Where one turn sends some rows of the set: a few examples, then the rows asked:
digiz: -0.07  -1.05  1.59  -0.40  0.92  1.17  0.19  -0.22  -1.04  1.38  2.53  -0.06  3.06  0.64  -3.98  -3.58  1.26  -1.74  0.81  -2.18  -0.42  -1.01  1.35
zakol: 1.17  1.68  1.14  -0.41  -0.28  0.34  1.08  -2.18  -0.95  -1.36  -1.47  0.25  -2.70  2.11  2.91  2.31  0.40  2.61  0.07  0.45  -3.37  -0.92  -0.06
fid: -3.32  -0.26  -1.13  -2.20  -3.12  2.77  2.27  2.20  0.36  -2.16  -0.08  0.12  -1.38  -0.53  -1.69  1.34  0.73  -2.13  1.48  -0.43  2.25  0.93  -1.20
Kot: -0.52  0.15  1.99  0.67  0.78  -1.05  0.18  -2.84  -2.07  -2.70  -1.49  1.20  -0.65  3.04  3.33  0.32  0.72  1.68  -2.47  -0.14  -0.45  0.00  1.05
nane: 3.07  0.47  -0.69  -1.87  -0.53  1.28  -0.61  -1.27  -1.13  0.80  0.65  2.38  -1.89  2.37  -2.00  1.28  4.40  0.15  -0.38  -0.79  -1.28  -0.37  0.31
fes: -3.11  1.36  3.05  1.50  0.48  -1.11  -1.09  -1.29  -1.25  -0.39  -0.81  0.38  3.20  -0.29  1.22  1.08  -2.37  2.62  -1.78  -0.85  0.38  -0.50  1.36
Lekek: -0.38  0.27  -2.13  -2.73  -1.84  1.23  2.46  1.77  2.61  -3.13  0.26  -1.33  -0.07  -2.44  1.61  2.44  -0.36  -1.24  -1.38  -0.36  0.73  -1.41  -2.32
bavo: -3.47  1.16  2.46  1.03  0.42  -0.63  -0.45  -0.35  -0.12  3.05  -0.36  -2.47  1.10  -0.66  0.26  0.15  -3.62  0.19  0.71  -1.81  -0.10  1.23  -0.74
nuve: -0.19  -0.40  -1.56  -2.45  -1.71  0.90  2.68  2.08  3.00  -2.22  0.28  -1.37  0.87  -2.21  2.21  2.70  -0.64  -0.95  -1.41  0.56  1.69  -1.51  -1.05
vike: -2.23  1.84  2.16  0.07  0.35  1.44  0.44  -0.08  0.62  1.91  -1.68  -0.54  1.89  -0.93  1.10  1.10  -3.06  3.46  0.23  0.12  -2.19  -1.90  0.60
Puz: 0.15  0.65  2.65  -0.27  0.42  0.02  -2.26  -0.22  -0.44  1.43  1.47  2.21  3.98  -0.74  -1.90  -0.41  0.73  0.25  -1.63  -3.38  1.95  -0.54  1.55
Ruvuz: -0.92  0.64  1.92  2.50  0.85  -1.06  0.16  -1.69  -1.15  -0.94  -2.71  -2.21  -3.39  1.34  2.58  0.45  -0.05  0.14  0.31  0.27  -0.99  0.42  -1.80
bug: -0.38  0.66  0.46  -1.42  0.12  2.51  -1.27  0.91  0.49  4.07  0.35  1.68  2.82  -0.50  -3.85  -0.03  0.95  0.93  -0.12  -1.20  -0.22  -1.36  0.89
tif: -0.88  0.00  -1.56  -3.55  -3.57  0.43  2.81  0.93  1.28  -2.22  1.97  -0.88  -0.85  -0.14  1.54  3.79  -0.67  -1.66  0.32  -0.41  1.48  1.30  -0.41
tiged: 3.36  -1.18  -0.65  -0.89  0.43  0.79  1.73  -1.09  -2.50  -0.58  1.77  0.93  -0.33  1.82  -2.79  -3.15  2.53  -1.79  -1.12  -0.16  -0.79  1.17  0.29
Gumis: -0.52  1.92  2.12  2.41  0.36  -1.03  1.19  -0.63  -1.69  -1.27  0.15  -2.20  2.24  -2.72  -0.39  -0.21  -4.05  1.71  -0.13  0.57  -1.84  -0.52  -0.04
dud: 1.53  0.38  1.90  0.32  0.63  1.18  0.75  0.96  -0.97  1.38  2.01  -0.19  3.41  -2.38  -3.82  -3.26  -1.21  -0.93  0.28  -1.79  -0.05  -0.29  0.57
vovi: 1.56  -1.22  -0.91  -0.84  0.54  -0.91  0.79  -2.79  -2.42  -1.71  2.57  -0.36  -0.37  3.59  -1.71  -1.27  3.07  -1.53  -0.92  -0.22  -2.21  -0.01  0.77
budas: 2.76  -0.57  1.49  -1.06  0.65  0.07  -0.87  -1.77  -1.39  -0.84  0.78  2.90  0.19  2.62  0.15  -1.04  3.84  -0.65  -2.43  -2.53  1.14  -0.06  1.32
monag: -1.58  0.50  -2.45  -3.79  -3.31  0.95  2.49  1.15  0.94  -2.59  1.84  -0.69  -1.00  -0.46  0.27  2.98  -0.45  -1.86  0.05  -1.08  0.69  1.21  -1.48
repe: -1.61  0.89  3.40  2.23  1.18  -0.31  0.19  -0.38  -0.45  -0.73  0.73  -2.29  3.32  -1.99  -0.87  -1.53  -2.32  0.82  1.06  -1.15  -1.67  -2.79  0.55
vebod: -1.48  -1.04  -0.50  -0.80  -1.81  2.53  2.07  3.05  2.11  -1.93  -1.35  -0.36  0.14  -2.21  -0.32  1.39  1.18  -1.46  0.22  1.18  3.53  -1.68  -0.88
zez: 3.30  -0.78  -0.89  0.20  1.47  -0.81  -1.06  -1.33  -0.27  0.38  -0.39  -0.67  -2.52  1.52  -0.01  -0.33  4.04  -1.99  -2.13  -0.79  -0.08  -0.03  -2.03
Tude: -2.15  -0.45  -0.82  -1.11  -1.67  2.93  2.32  3.03  2.01  -2.75  -1.63  -0.61  -0.41  -2.55  -0.27  0.63  0.68  -1.48  0.22  0.22  2.18  -1.74  -2.05
saf: 1.24  0.30  -0.42  1.18  0.28  -1.56  2.19  -2.59  -3.23  -3.26  0.00  -1.15  -1.36  1.61  0.55  -0.15  -0.44  0.88  -1.44  2.10  -2.80  1.10  -0.41
kef: -2.21  -0.68  -0.41  -1.84  -3.42  2.05  2.36  2.04  0.27  -1.94  0.26  0.29  -1.49  -0.02  -1.10  2.32  1.13  -2.21  1.94  0.26  3.14  1.05  -0.25
misil: 0.78  -0.16  -0.38  -1.34  0.97  -0.33  -1.67  0.00  0.69  4.41  1.87  -0.86  1.94  -0.40  -2.35  -0.72  0.52  -2.05  -1.69  -2.87  0.73  0.73  -0.95
dulo: 0.01  0.74  0.84  1.72  0.88  -2.47  0.91  -2.91  -1.99  -3.69  0.70  -2.56  0.08  0.98  1.44  0.77  -0.39  1.00  -0.68  0.86  -3.50  -1.60  -0.01

zakol goes to -> vike
Tude goes to -> fid
Where do these go?
Puz goes to -> budas
dud goes to -> tiged
zez goes to -> Ruvuz
dulo goes to -> repe
nuve goes to -> vebod

